Named turns come first, each shown by rows before and after it. Which turns, in which order, take the first row of each pair that follows to the second? Write the first one first, as in the answered first pair.
K_94 (before |-> after):
[-41   3 -33  14 -23   6 -22  24 -21  -7   5  31 -32 -17  21  -2 -15  37
 -13 -15   9  18   5   2  16   9  10   5  51   5  10  -3  -9] |-> [-30  -5 -35  32 -22  11  -5 -19 -26   6  20 -15  -5  14  16  -7 -16  38
  19  -1   7  22   4 -32   2  -9 -19  18  41  17  13 -22 -11]
[-24  12 -11  -5 -24  12  -6  -8  -6   2  -1  33  -7  -5  10   2  -3  22
   1  10  -7 -14   0  13  12   8   5   0  20   4  -5   1  -9] |-> [-12   5 -11   5 -24  14   5 -28 -10  11  10   4   5  13   6  -4  -3  23
  17  17 -10 -13  -5  -7   6  -8 -12   9  15   7  -4  -9  -9]
[-17  12   2 -31   8  12   9 -31   3  45 -17 -20 -11 -43   9   0 -41  22
   7  26 -13  10  13  15  17   9  46  -8  -8  18 -42  44 -31] |-> [-18  12   0 -26   2  13  14 -40   0  48 -14 -30  -4 -37   8   1 -46  23
  10  34 -12   8  10   6  14   5  37  -2  -9  21 -37  39 -34]
[-18  16  17  -4  -9   7  -9 -16   2  20  -3   8  -5  -8 -14  14 -18  10
   4  22   5 -23   4   9  -9  -8 -11  -3  21   2 -17 -10 -16] |-> [ -5  16  15  -3  -4   1  -7 -21   6  19  -2  -5   8   4 -18   9  -9   4
  13  26   6 -22   2  -2 -12 -16 -14  -7  15   7 -19 -11 -13]
K_196 (before |-> after):
[-17  12 -31 -17   6  -4   3  14   6 -16  -3  21  -7 -15   3  -7  25 -15
  -8  -7  -2 -21   6   7  14   2  -2   2   2 -19   0  19  16] |-> [-10   5 -36 -22   1  -2   6  17  -2 -16   3  14  -8 -12   5  -9  28 -18
  -7 -14  -3 -11   4   6  11  -2  -4  -1   5 -15   3  19  13]
[ 32  10  33   2  24 -19   1  40  32 -22  30  20 -28  -5 -15 -27  30 -44
   8   2   8  31 -13  15  -3 -11   5 -31  -6  -5 -15  38  -7] |-> [ 33   6  26   1  20 -22   4  37  34 -17  30  22 -30 -14 -14 -26  29 -46
   9  -1   4  36 -21  13   2 -13   9 -32  -3  -4 -13  42 -13]
[-12   8  22   0   5   3   3 -23  16  14  -4   6  -9 -13  -2   6 -17  11
  -6  18  -9 -41   7  38 -15  11  12  12   5   2 -17  -1   1] |-> [-12  -4 -14  -9  -9  -3  12 -27   4  25  -4 -17  -8 -30   2  -4 -33   2
   4   1  -8  -9 -10  26   8  -6  17  17   7   4   2  23 -23]
[ 23  14   9  18   8   4  -6 -10  -4 -16  16  -3  29  48  -7  -2  34   4
  -3  -6  14   0  14 -50 -18 -14 -31 -22   8  12 -17 -17  14] |-> [ 16  21  36   6  16   0 -18 -10  31   1  -1  31  25  29  -7   7  23  18
  -2  12   5 -33  25  -6 -16  -3  -1 -17  12  14 -44   6   9]
K_958 (before |-> after):
[ -2  16  27   0   0   9  -5  18 -23  11  -8  11 -32  -7 -17   3  29  34
 -26  -9   1 -35  19  19 -20  29  -8   3   8   5 -27 -24  -6] |-> [  3  11   0   9 -23   9   1 -14 -47  11  12 -25 -20  16 -18  -5  26  38
 -12 -16   3 -15  11 -20 -18   9 -34   8   7  16  -9 -38 -12]
[-13  21  -1  11  -2   1  -4  -3   1 -23   6  -4  15  32  -3   5  24   7
 -19  -1   5 -12  17 -14 -13   5  -4 -11 -18  46 -23 -13  14] |-> [-34  23 -25  -1 -29   3  -7  -5  -8 -17   9   5  11  15   7   3   6  16
 -18  -5   6  -2   5  -8   7   1   7   0  -1  53 -12   3   0]
[ 27   8  41   7  47  -5  -8  10  35  -9 -20  12  12  14 -22  11  31  -7
  -4  17  -9 -26  22   7 -23  27   4 -17 -14  -2 -35 -11  28] |-> [  0  -5 -39  14 -27   6   6 -45 -16   2  13 -37  32  20   0  -1   0  13
  26   3  -8  16 -12 -52  15 -13 -19   5  14  25  10  -8  -7]
[ -3  22 -22 -11  -1 -19 -15 -11  -9  -6  15  -2  13  24  -8 -10  24  10
  10  -3 -15  -1  27 -37 -22 -14  -5   6   2  -5 -12  -2  19] |-> [-21  27 -33 -26 -16 -18 -22  -4  -9  -2   4  23   0  -4   2  -4  10  16
   1  -6 -15  -3  19 -15  -5 -11  17   7  16  -7 -14  19  10]
Then:
(2 to 3 turns a pair)
[  1  11   1 -10   5   0 -15 -22  16   9  16  13  48  22  -8  -3  15  28
  23  14  -8 -21   5 -23   8 -24   4 -18  13  22 -32  23 -10] |-> [ 12   8  12 -24  23  -7 -21   2  29   6  -3  27  35  -2  -8  -2  14  13
  12   5 -12 -23   6   1  11 -10  25 -25   6  12 -37  39  -5]
K_958 then K_196 then K_958
[-31  20 -14 -15 -30  15  -7  -3 -23  -2  30  18   8 -18  11   1   1  -7
  -3 -15  -5   2  -4 -19  15  11   3 -14   7   6  16 -21   4] |-> [-29  21  -6 -16 -26  10 -10  -6  -9   6  23  32   7 -23  11   4  -2  -2
   0  -7  -6 -14  -1   0  23  17  19 -12  14   8   7 -14   2]
K_196 then K_196 then K_196
[ 11  -2 -35 -10  -4 -15   1   9 -15 -12   8 -12   3  -7   3  -8   2 -23
   5 -23  -3  22 -19 -24  21 -12   9  -9   2   1  14  29   2] |-> [  4  17  11   2  10  -7 -14  28  -7 -29   6  26 -11  18   1  -4  25  -4
 -21  -3  -2 -15   8  -9  -9  14   1 -17  -2  -5  -4 -14  28]
K_94 then K_196 then K_196
[  2  -3   1 -17   4  -9  11  -5 -15  27  16  17   2 -15   7   5 -25  -1
 -12  13 -14  19  -2  19  18  12  14   0   8 -10   6   9 -22] |-> [  7   3  14 -16  10 -12  12   2  -9  24  11  21   1 -15   2   7 -21  -5
 -15  15 -14  11   2  25  10  17  14  -1   3 -13   0   8 -18]
K_958 then K_958 then K_958
[-25  -2 -16   8 -27  21 -15   0 -30  -5  22   6   4  -6   8   8 -27  11
 -16 -11   0  -6  -4 -12  -1   3   6   7  21  -6  24  -4  -4] |-> [-26   3  10  14 -16  22 -19   4 -13  -9  22  24   3   0   6  12 -18  22
 -23   2  -3 -27   8   3 -10  10   7   4  17  -4  10 -13   3]
K_196 then K_196
[ 23   8  -3   4  31   2 -11  62 -20 -23  -6  12 -14  -3  -6   2  16 -32
 -40 -27  12  27   4  -6   4   8   9 -17  -3 -12  -5  19  11] |-> [  5   7 -28  -2   5   5 -10  54 -33 -17  -1  14 -14 -15   2   3   1 -22
 -38 -32  12  32  -4  -6  24   5  15  -9  12  -3   8  30  -5]
K_958 then K_958
[-25 -30  -5  -5 -20   7   3  -9 -22   3   1  -4  -9 -35  37  28 -24  12
 -21   1   2   9 -19  -3  10  19  17  10  -4   8   4  20 -18] |-> [-20 -14  21  12  -9  17  -4  -2 -33 -20  13  -2 -11   2  31  23   1  16
 -36  10  10   2  -3 -18 -20  32 -12   0 -16   0   6 -25   8]
K_196 then K_196
[-19   3  -2  10 -17   9  15 -14 -14  18  10  -8   2  24   1  -7 -11  -4
   5  -9  18  -4 -14 -12   8 -15 -20   2 -10  -6   2   6   4] |-> [-14   6  -6   6 -13  10  16   7 -22   5   1   5 -11  16   1  -6  -7 -13
 -10 -17  21   4 -13  -8  10 -15 -18  -4 -11 -14   9   6   8]
K_958 then K_196 then K_196
[ 15  14  48  17 -17  15   4 -24 -10   2  -7  26 -27   3  13  -9 -12  35
 -11  26   4  -3   6  28  24  -2   3  45  34  24  -1 -21   1] |-> [ 18   9  39  21 -23  17   6 -40 -16   7   0  10 -23  11  13 -10 -15  37
  -5  26   6   7   0  13  23  -8  -4  46  35  32   4 -25  -2]
K_958 then K_958
[-19   1 -25 -19 -26 -18 -27   1  -3  -1  13  36  28  15  12 -31 -22   2
  -7  20 -12 -37  -6  40  31   1  51  19  32  28 -15  34  -9] |-> [ 18 -26 -35 -22   0 -29  -4 -10   3  11   7 -25  44   7   1 -37 -23 -40
  17   4 -10  -2 -22  21  33 -21  36  14   6  25  -7  49 -18]
K_958 then K_196 then K_196
[  3 -14  38  -5  31  -7  23  10  29   1 -11  -7   1  -4   4   1 -33 -10
  11  35  -8 -29  17  51 -25   8  24  -1 -25 -14  -7  16 -11] |-> [-23 -19  -5 -10 -11  -1  27  -5  12  11  -6  -8   4 -16  17  -1 -61   4
  17  24 -12 -16   2  46   7  -5  34  10   3  -3   9  41 -33]
K_958 then K_958
[  1   7  -8   2 -12  10 -12  -2 -15 -11  21  -8  13  29  -3  -6  16   4
  -6  -6   9  11  -1 -19  -2 -20 -18  -5   3  15   7 -15   4] |-> [  6  10  13 -10  10   3 -21  29   4 -15   2  18  -2  16  -9   0  21  -6
 -27  -5  14  -1   5   8  -6  -1   0 -13  -2   2  -6  -8  16]
K_958 then K_196 then K_958
[-10  13 -25   1  -7   6   8  -5 -29  -9  13  -3  -5  -2  10   1 -14   0
   1 -13   7  19 -11  -9  13 -10   1   0  17  11  33  -9  -9] |-> [  9  14   1  11  18   1  11   2 -20 -18  17 -16   2  19  -3   1   4 -12
   2  -4   9  11  -1 -15  -6  -6 -13 -13  -8   9  21 -29   8]
K_958 then K_958
[  3   3  11  30 -29   0   9 -23 -45 -11  24 -23   6   2  38  13  -3   9
 -14 -18   0   5  -3  -1  -5  -3 -20  -4   8  -3  15 -16  -5] |-> [  9   5  21  34 -14  -5   3 -38 -22  -1  26 -25  28  17  35   9   8  14
   2  -4  -3  -7   2  -2 -12  -4 -21  -2   7  10   0  -9  -3]
K_196 then K_958 then K_94
[  5   8   6  -7  37  -2  17  36   4   3  -7  12 -15  -2   8  12  28 -31
   8  16  -6  -9  11   7   6  18  16  -3 -35 -16 -19   0  -4] |-> [-12   0 -34 -12   3  -3  24  18 -11  16   0   1  -7 -21  15   8   7 -27
  19   3 -10  13  -9  -3  34   0  22   7 -18  -6   0  25 -28]
K_196 then K_958 then K_958
[  2   0 -17   2 -11   4  20   6 -22   5  -6 -14 -15 -19   3  -2 -22 -16
 -13  -7   8  23  -8  18  12   9   4   3   2  -6  12  -3 -14] |-> [  8   7   4  14   5   4  16  17 -20 -10  -2  -5 -18  -5  -1  -5  -5 -16
 -23  -1  15  16   6  16  -5  15  -7  -3  -8  -9  10 -25   1]
K_196 then K_958 then K_958
[-28 -11 -16  19 -21   4  -5   3   3  16  16  16 -11 -33   5  -5 -42   6
 -36  12 -19   7  -6  15  39   8  28  18  25  17  20  51   0] |-> [  0  -6  48  37  27   5  -5  22  17  -6  13  19 -21  -1 -12  -4 -12 -11
 -51  32 -10 -17  23  24  -9  29  -1   7 -12  -1   1   1  33]
K_958 then K_94
[  4 -15   5  15   5  -9  11 -30   0  13   9 -32  20   6 -13 -13   5 -19
  15  -3  -1   2   1 -17 -13 -14 -25   2 -14   2 -11 -16 -15] |-> [ -2 -11   2 -14  15 -20  -8  12  14   9 -11  14   3 -24 -15 -10   7 -27
  -2 -17  -2   9   0  11   8  -3  15 -12   2  -6 -22  29 -14]
K_94 then K_958 then K_958
[  3   4  36  11  13 -10  -2  15  15   6 -22  14   5 -31  -1  20   6  -5
  -8   7   8  -4 -11  24   5  -8   8   7 -14  -9  -7   8 -10] |-> [  4   5  41  19   9  -4   1 -12  19  16 -10  -2  20 -14  -4  18   4   3
   7  19   3 -10  -8  12  -1 -19  -5   9 -14  -1 -13  -2 -10]
K_958 then K_196 then K_196
[ 13  -8  -6  -7  12  -4 -11  15   2 -13   3  -5   4  20 -14   6   8  -9
  -7  -2   3  12   6 -12  -7   5  -3 -17  -7  -3 -15   5  18] |-> [ -5  -1   4  -7   2  -2 -13  14   6  -9  -2  23 -14   2  -2  15 -11   7
 -20   2   2  -9  10  15  -1  16  11  -6   2  -4 -13   4  13]
K_196 then K_94
[ 24 -22  -7   0  19 -12  13  -4   4   4  -3 -38   6  -2  -2  -9   4 -24
  18 -12   1  25  -9 -16   0 -10 -11  -2 -21  -6   4   3  -1] |-> [-11 -15 -33  -8 -23  -3   8 -11  -7  10  -1 -12  -3 -16  15  -8 -17   4
  14 -13   4  19 -21 -12  20 -10   0  12  10   2  13  12 -18]
K_196 then K_958
[  0  -3 -12  -1  12 -25 -21  -4  12  -5  -5  22   5   9  -3 -14  -7   1
  36   7 -16   1  15  -1  -9  18   1 -23  -7   5 -32  13  15] |-> [-15  -3 -19  -1  -5 -20 -23  -8   1  -1  -2  29  -6  -6   4  -9 -23  12
  32   5 -16  -3  11   3   4  20   6 -14   6   4 -21  21   5]
K_958 then K_958 then K_94
[  4   4   5 -23  18 -12  -5  18  19  -8 -13  15   0 -14 -11  -6   8  -9
 -12  -3   4  -9   2  24   7   6  26 -10   4  -5 -23  21  14] |-> [  8  -1 -31 -12  -4  -8   1   6 -14 -16  11 -18  18  10 -11 -18  15 -12
  -3 -19  11  22 -15 -24  11 -16  -1 -10   3   3   1  12  13]
K_958 then K_94 then K_958
[ 33  -1   8  -7  27 -11  -6  15  -5  -6  -5 -10  24  -1 -17   1  10 -18
   7 -33   6  13  -1 -22 -16 -26   0 -26   0   8 -17   8  19] |-> [  2   0 -27 -16  -8  -2  -8  18 -20  -3  -8  12   6 -26   0   2 -12  -4
  -3 -38   2  21 -15 -10   9 -28  21 -16  26  13  -1  26   1]
K_958 then K_94
[ 15   5  20  23  18   1  -5   2  17 -18  12   9   9  35  -5  -2  24   2
  -1  10   2 -14  19  -8 -22   0 -22 -12 -20  -2  -3 -31  25] |-> [  8  -1  -3  22  -1   1   3 -44  18   7  23 -13  30  29   2  -2   3  13
  28  13  -4  -6   6 -17  -4 -15 -24   2 -10  13   1 -15   2]
K_196 then K_958
[ 15 -21  20   7  31   3  29 -10  18  29 -17 -35 -14 -35  -8   8 -21 -27
  15   1 -10  12  -7  11  -7  -7   0  13 -36 -18  13   2 -17] |-> [ 16 -21  10  17  23   9  29 -14  -6  13  -2 -49 -12  -7  -6   4  -8 -24
   8  -3  -2  19  -4 -14 -12 -12 -25  11 -34 -13  29 -27  -9]
K_958 then K_196
[ -2   0 -25 -17  14  -4   5  21  11  -9  -6  -2 -48 -49 -12 -12 -23 -28
  10  -2   1  20  -8  23  14  20  19  24  37  -1  21  30 -26] |-> [ 13  -3 -32   1  16  -4  20 -20  -2  -8  17 -54 -15  -8 -17 -22 -15 -32
  36   5   5  30 -12 -22  -2   1 -24  28  25   6  33  -1 -22]
K_958 then K_196 then K_958
[ 15  13  11   2  16   1  -1  21  18  19 -34  27 -22 -34  23  -4  -5   4
 -27  -5  13 -29   9  10  27 -10  24 -11  19 -16  12  37 -26] |-> [ 16   9  16  38  -2  12  19 -33  -4  31   2 -26  -1  11  27 -16 -12  20
   3  15  13 -33  13 -34  10 -28 -25   9   8  -3  26 -12 -24]
K_94 then K_94 then K_196
[  8   2  16  -2   6   5   2   7  -7   5  10   4 -12  -8 -11   9  -2   1
  15   0 -14  -2   4  18 -16  17 -13  -3 -11 -18  -2 -11   6] |-> [ -4  -4  -4  -8 -10   5   8   9 -16   8  12   1 -14 -18  -3   8 -11  -2
  19  -9 -12  12  -9  13  -3  11  -4  -2  -4 -16  13   0  -8]
K_958 then K_958 then K_196
